A single turn carries every row of the set below to another of its rows. Some are shown first; where does it send the rows asked next?
Kuniv: [ 16  -9  10  12  -6   1  -7   9   5 -10   5  11   6  13  -1   7  -4   1
  21   4  -1  -3]
Mela: [ 19  -5  18  13   2  -9  -1  -5   9   0 -15  13   2  -7  10  16  -8  -8
  12  -3   3   2]
tepo: [-13   9   9   9   7  -1 -13  15   1  15 -24 -11 -21   4  -3   1  -8   0
   4   7   2   8]
zurut: [-18   5  -4  21   5 -10  -8   5 -13   4  10  -3  -4  19  10   2   1  -2
  -5 -11   6  12]
ludus: [  9   7  19  14  10 -10  -4  -4   8   9 -28   6  -6  -8   9  12 -10  -9
   7  -1   5   8]
Muki: [ 10  -7  13  19   0  -3 -14  11   6  -2 -12  13  -3  11   2  12 -11   3
  18   5  -3   6]
zamok: [-13  -4  -4  19   0 -11  -8   4 -11   1  18  -1  -3  20  12   1   2  -2
  -4 -11   2   9]
nado: [  8  -9  11  10  -8  -6 -14  -4   3   7 -18  17  -4  -3   8   4 -11  18
  16  -5  -3  -4]
sutos: [-18  14   6  -1   4   2  -4  14  -3  14 -13 -21 -19   3  -8  -9   1  -3
   0   5   5  -1]
bas: [-13  -4  -4  20   0 -11  -8   4 -11   2  16   1  -4  18  12   4   1  -1
  -4 -11   3  10]
Sova: [ -6  21  16  -2  11 -10   5  -4   3  15 -20 -19 -12  -7   3 -12   0 -14
  -2   3   5   3]
Zul: [ 12  -4   8  -3 -11  -7  -1  -7   1  -2   8   6  10   6   3 -19   3  13
  19   0  -5 -14]
zek: [-16   2  -4  23   4 -10  -9   4 -12   4  10   0  -4  18  12   5   0  -1
  -4 -12   6  12]
rem: [-12  11   3  -6  -2   4   3  11  -4   7   4 -22  -9   5 -12 -14   8  -4
   2   5   7 -11]
kefi: [  7   4  12 -11  -5 -10  15  -8   5   2  10 -16   2  -6   2 -17   9 -14
   3   3   2 -12]
gof: [ 14 -12  10   4 -11  -8  -8  -6   4   0  -2  15   5   2   7  -5  -6  16
  20  -1  -5  -9]
vupak: [-15  19  -2  -6   3  -5   5 -10  12  12 -15 -10 -12  -9  -7  -4   7  -6
 -10   1   0  11]
vekuf: [ -1   1  12  17   5  -3 -17  14   4   8 -24   4 -15   6   1  10 -13   2
  11   6  -1  11]
tirut: [ -4  28   4  -7   8  -3  11   3  -1  11   5 -17  -6   6   1 -24   4   2
  -4   1   6  -5]
kub: [ 22 -11   6   6  -7  -6   2   1  10  -3  12  16   1   4  14   4  -6  10
   7  -1  -3  -6]
lik: [ 22 -10  16   6  -5  -9   6  -7  10  -5   2  10   7  -7   8   8  -1  -9
  12  -2   2  -7]
vezum: [-14  -2  -4  22   2 -10  -9   5 -11   3  12   1  -4  18  12   6   0  -1
  -4 -12   5  11]
gerap: [ 11  -6   7   3  -9   3   2   8   2 -11  16   1   8  12  -7  -3   5  -1
  17   4   2 -12]
mubod: [ -1   8   3   9   3  -9  -6 -11  18   6 -24  12  -9  -5   1  12  -4  -1
   1   2  -7  21]
foniv: [ -2  15  13 -10   4 -10  12  -4   3  11  -3 -22  -6  -7   0 -19   7 -15
  -1   4   4  -5]
zesi: [-14  23   7  -2   4  -1  -3  -2  -7  17 -19 -13  -6  -3  -5 -17   1  11
   6  -5   9  -8]
giba: [  7  14   4  -9  -1  -6  15   1   3   2  20 -10   1   8   4 -24   6   3
   1   3   0 -10]
Fopi: [-14  -1  -4  17   1 -12  -6   4 -12   1  19  -3  -4  20  11  -3   3  -2
  -3  -9   1  10]
toka: [  0  13  -4 -10  -6  -3  14 -14  12  -4   9  -4   7  -3 -10  -8  16  -6
   0   0   1   0]
Koget: [ -2   3  10  10  -1  -4 -16  -2   1  15 -29  10 -10  -6   6   4 -11  16
  11  -6   3  -1]
lazi: [-11  16   8   5   4  -2 -11  -1  -5  20 -30  -2 -11  -6   0  -5  -7  13
   6  -6   9  -4]
lusit: [ -2  17  18   8  14 -10  -2  -2   4  15 -29  -7 -12  -8   6   1  -7 -10
   1   1   6   8]
Vobu: [ -5  23   7  12  15  -2  -4   7   1  19 -23  -1 -16  -3   7   4 -10   7
  -5  -6  11   6]
leze: [  0   3   4  -5  -8   4   7   9  -3  -4  16 -14   2   9 -12 -12  10  -4
   9   4   6 -15]
mubet: [ 14   0   3   4  -5  -7   3 -15  18  -9   0  17  10   1  -1   7   4  -1
   9   1  -8  10]
ruvol: [ 18  -7  13  -4  -7  -8  13  -8   7  -5  11  -2   7  -6   4  -4   6 -12
   9   0   2 -12]
muli: [ -7  21   7  -8   0  -2   2  -4  -6  10  -4 -14   2   2  -6 -27   8   9
   9  -2   5 -13]
lamad: [-17   6  -4  19   5 -11  -7   5 -13   4  13  -5  -4  20  10  -2   2  -3
  -5 -10   4  12]
Duvi: [ 18  -2   5  -3  -7  -7  11   0   8  -3  23   4   4   8   9 -12   2   7
   6   1  -3 -10]
Lol: [-12  15   1   2   4  -7  -3  -9  14  12 -25   0 -14  -9  -2   4   0  -3
  -6   3  -3  19]
Suz: [ 17  -7   7  15  -1  -5  -4   3  10   4  -6  20  -7  -1  15  16 -14  11
   5  -5   0   1]
gud: [  9   1   4   9  -1  -9  -4 -12  20  -3 -14  20   1  -2   2  12  -3   0
   7   2  -9  18]
dap: [ -9  31   6   2  14  -2   4   5  -1  18 -12 -13 -13   1   2 -12  -2   4
  -7  -3  12   2]
gil: [  3   9   7  -8  -7  -4   4  -6  -3   3   6  -6   8   6  -3 -28   7  10
  15   0   0 -15]
Ravo: [  5   8   8  16   8  -2  -7   6   6  14 -20  13 -13  -3  12  16 -15   9
   0  -7   7   5]
Nosiv: [-17   3  -4  18   3 -11  -6   4 -12   3  16  -5  -3  21  11  -4   4  -2
  -5  -9   3  11]
gasom: [ 10   5   0  -3  -7  -4  11 -15  15 -10  10   7  12   0  -6  -1  13  -4
   6   0  -4   3]
von: [-11  19  -3 -12  -2  -3  12 -12  10   5  -1 -11  -4  -7 -11  -9  14  -7
  -7   1   1   3]

zurut goes to Fopi
Suz goes to dap
Now find these:
gerap goes to vekuf
ruvol goes to ludus
nado goes to zesi
von goes to mubet

A single turn carries every row of the set below to another of its rows. Some are shown first; where does it send the rows asked next?
nupu: [ 1 -4  1 14  4 -4 22 -5 -7 -7 17 -9 12]
zuve: [-19 -13  26   3 -10  10  -7 -19 -27   5  13  -2  14]
mik: [-16  11   2  -2 -15   6  19 -21 -18 -22  12 -11  12]
peg: [-25  -2  15  -7  -5  -2   8 -20  -2   0   5   7  24]
Zasef: [-32  -5  13  -1   2  14 -15 -20 -17  -6   8 -22   7]
duza: [-13 -20  -4   5  -4   3   6  -2  -4  -9  22  -8   4]
gomi: [ -8  19  17  15 -10   8  13 -17 -16  -7  12 -27  16]
ref: [ -7  -5   5   0  23   4  -5  -2  -9  10  13 -10  22]
dila: [ -7  14  -2   3  -2   5  21 -14 -26 -13  13  -5   9]
pab: [ -1  -7  13  17 -10   9  -5 -23  -7  -2   3 -22  24]
tum: [ -6   5  12  -4   0 -13  20 -23  -4  -6   3 -20   9]
mebek: [-12 -14   1   1   5   9 -21 -20  -9 -11   5 -19  18]
siro: [-10  -1   4  23   2  -8  16 -11 -14 -13  18 -18   2]
suvez: [ -2   9   7 -11   8  -2  16 -13 -13  -1  11 -29   6]
gogeg: [-15  -2  15   1  10  -8  -8 -22 -24  -7  14   6  34]
Kitov: [-14 -25  23  -4  -6  -3  -7 -11 -20  -3  15 -11  23]
mem: [-12   1   7  -5  -1  -4  15 -22 -15 -10   5 -27  -9]
gol: [-14  20  18   5   0  -3  -2 -23 -33  -2  12 -10   4]
vuvi: [-18 -22  14 -14   0  -3  -7  -8 -24  -9  21  -9  24]
rela: [-11   7  -8 -13  -4   9   1 -19 -15 -18  16 -10  29]
Kuva: [ -4   7   8  16  -1  11   2 -16 -18 -12  12 -36  11]
Febig: [-10 -15  20 -13  -1  -3 -10 -16 -25  -8  12 -13  34]
todar: [ -9  11  24  13   5  -7   3  -6 -21   8  20 -12   2]
Falap: [-25  -8  17  -1   7   2  -9  -1 -19  -1  32 -11  19]
sud: [-21  16  14   2   3 -16   9 -13 -21  -4  22   1   5]
Kasus: [-23  -6   7 -13 -12   5  -6 -15   4 -13  13  -8  25]
navu: [  0 -18   3  -5  -1  10  -3  -5  -2   5  11  -1  21]

sud goes to gol
dila goes to gomi
vuvi goes to Febig
Now find these:
rela goes to pab
zuve goes to Falap
mebek goes to navu
mem goes to suvez
ref goes to peg
mik goes to Kuva

A single turn carries every row of the set below to another of its rows. Some are shown first; where does it send the rows asked next?
fiv: [ 10 -22   8  14  23   4   7  -6 -10  -9  -4  -4  15   2   1  11 -17  10
  31  11  13 -23  16 -10]
Lupom: [ 25  -5  -3  13   8 -11  18  -1  16   1  14   8  -6 -17 -10   3 -28   0
  12  -5  -1   2  15  -5]
zot: [ 18  -9  -5  -9  -1  -5  -1  -1  11  -1  17  15  15   4 -11 -20 -32   9
   3   8  -4  -1  24   3]
Ged: [ 28 -11   4  -4   2  -7 -13  -8  -6  -4   6  11   5  14  -4 -10 -21  15
  21  19   1   7  36  12]
Bira: [ 17  -7  27  -6  -1 -12  -5 -13  -4  -5  -8   0  22 -19  -5  -3 -24   8
  30  13  14   0  18 -14]
duv: [  2 -10  24   9   2  -1   9  14   5 -26   9  19   5 -10 -11   9 -18  -5
  24   8  11 -12  13   1]
kor: [ 19  -1  10   3  12  -3  -4  -6   9   1  -6   2  13 -22 -20 -10 -35 -20
  11   6  10   4  16 -10]
rifa: [ 20 -13  15 -13   8  -5   7 -14   4   3   5   7  10   1 -10   9 -33 -21
  18  25   7  11  28  -7]
dilup: [ 17 -25   7  -3   6  -2   8  -3  -2 -12 -11 -10   3  -1   6 -12 -43  -1
  26  23   5 -21  14  -6]
dobi: [ 28  -4  10   9  17 -13   4   6  -2 -10  18   8   0 -10  -2   0  -5   8
  41  14  16 -21  10  -4]
sito: [ 15 -22   4  -1   6  -7 -20   6   3  -3   9  -2  -3  10 -19  -4 -22  12
  22  16  15 -14  -5  -2]
molev: [ 21  -5  16  17  11  -6  -7  -6  -5  -7  15 -10  16  -9 -25  12 -36   6
  22  17   8 -23  15 -18]
Tet: [ 20   1  17 -13  14  -8  -2  14   0  -7  -1  -3   2 -11 -15  15 -22  -2
  16   9  -8  16  29  -5]
Zope: [  3 -18  -6   6   5  -3  -9   7  -4 -14  11  13   0  -1 -15   9 -27   1
  19   2   1 -24  11  13]
voza: [  3 -20  11   9   4 -10   0  10   2  -5  -7   6  10   3  -9   0 -12  13
   2  16  10   4  -3  -6]
fopu: [  7  -2  19  -2   6   2  -3   4  -8   9  18   0  -2   5  11  -3 -33  17
  21  11  11 -10  26  11]
seriv: [ 13 -19  -2  11  -7  -3   8  16  -2   7 -15  14  12  -6  -6  -7 -28  -3
  14  14   3 -12  31  -1]
tun: [ 15   5   7  15  11  -9   3  11   9  -2  14   1  14 -12  -7   5 -26   0
  35  15   9 -35  19   7]
gidib: [ 30 -12  13  10  18  10  10  -7  -5 -15  26  10   3   9   3   0 -23  -4
  33  19   4 -14  28 -15]
gebu: [ 30 -12  -4   8  10  11 -12   7   5  -4  13  10  -3   1  -7  10 -32   6
  28  25 -17  -4  33  -5]
beru: [ 12 -11  14   1  15   8 -17  17  10 -18   0  -5  14   3  -8  -6 -23 -17
  30  28  -6 -15  29  -7]
pasu: [ 28  -7  10   5  24  -6 -11   4  10 -12 -12  -4  11  -9 -14  -5  -8  10
   8  18  -3   5   8   3]
Teb: [ 20  -8  21  17  -2  -6 -12  -2   8   3   8  18  -3   5  -4 -11 -15  -4
  19  -1  12  16  22   3]
zos: [ 29  -5   0  -1  20 -11  -9  14   5  15  -6 -17  -2  -4 -13  -7 -23  10
  27  10  -7  -4  18  -4]
pomim: [ 10  -7  17  14  12 -10   8 -21   4   9  -1  -6   7   3 -14  -3 -21 -10
  20   9 -15   2  34 -17]
mimul: [  5 -10  13   5  25  -8  -2   6  -8   5  20  -3   5  -6  -1  16 -10  -3
   9  19   5   9  26  -5]
gad: [ 16 -16   4  14   7   9 -10  12  16  -9  17  -2  -1  -3  17  11 -36   0
  23  19   1  -9  26   4]
dis: [  8 -12  20   9  17   3  -4  -5  -5   2   0   5   2   2 -21  11 -11  13
  17   1   3  15   5  -7]
baras: [  3 -11  26   0   9  -9   3  12  -6   0  -9  -8   4   5 -26   5 -26   6
  15   5 -14   0  29  -3]
vuz: [  5 -19   6   8  23   8  -3  -2  -7  -3   0  -4   5   4  -8   7 -17  14
  35  20  12 -26   5  -7]
Nidis: [  8   2   9   6  21  -5  12 -13  17 -13   4  -3  20  -8 -12  -3 -17 -21
  13   1   5  -9  17  -3]
digap: [ 17   0   2   7 -11 -17   5  -1   7  -3  -3   5   0  -9   1 -14 -11   3
  20   7  -8 -25  27  -9]
bak: [ 24  10   8  21   2  -3  -3  -8  10   0  12  -2  11  15  11   7 -35  -4
  23  18   7 -15  21  -8]
Viba: [ 26  -3  20  -2  12 -11 -11  -2  18 -23  13  -7 -10   0  -3 -12 -27  -4
  30   8   7   3   6   6]
bivit: [ 14  -7  20  13  -4 -21   9   4   2  -7 -12  -7   3 -14  -5  -4 -43  -1
  25  17   4 -16  10 -13]
zavok: [  8 -20  12  10  20  -3  -7  16  16  -7   0  17   5  16   9   4 -16 -11
  28   9   0  -7  18 -17]
sabav: [ 10 -10  17  -8   6   2  16   9  14   0  14   7  12   7 -25   0 -16  -9
  21  22  -5 -19  11 -18]
Navit: [ 25 -14  23  -1   8  -8  -9  21   3   5  15   3  -6   4   1  -3 -17  -8
  23   9  19   5  29   7]
guda: [ 30 -13  14   6   4   6  12  -5  14   6   1  -2  -9  -5 -24  -5 -28  -9
  17  10  -8 -12  -1 -12]
Gegaf: [ 13  -6   0  -8  -8  -7 -10  -7  18 -24   9   1  16  -4   5 -15 -16   3
  17  23  -5 -10  18  -6]
rez: [ 10 -13  10   4   3 -14  13 -28  -5 -10  -1  -2  15  -1  -8  -6 -30   2
  21   0   7 -13  25   9]
vidam: [ 20  -2   4   1  10 -11   4  12  19   3  16   4   3  14  -4   6 -12   6
  26   8 -13  -4  12 -28]
Vom: [ 25 -12   8  10  14   1   6  -6   7  -8  34   7  -1  11   5  -1 -16  -4
  33  17  -6  -7  25 -20]
mur: [ 11  -4   8   3  -3 -14  10 -23  -3 -23  -2   0  16   2  -2 -13 -24   4
  18  12   7 -15  16   9]
ret: [ 11  -9  16   8  10  -2  15 -12   6   2   4  -1  14   6 -22 -10 -24 -12
  14  12 -13  -7  32 -27]
siz: [ 27 -15  25 -15  14  -8   2  12   7 -17  17  11   8   6  -9 -19 -28   1
  23   8  -9   0  24   6]
Domor: [ 13  -6  23  11  20   4  -9 -13 -10   5   6   4  -9   2 -24   6 -16   7
  24   9  -1  13  13   0]
losez: [ 29  -2  12   5  10   1 -14  -8 -13 -11   4  10   0   9   3 -10 -17  12
  25  25   1   6  35   6]

gad goes to tun
dis goes to Ged
rez goes to pomim
Now find these:
zos goes to Viba
Zope goes to digap
sabav goes to voza
dilup goes to Nidis
fopu goes to bak

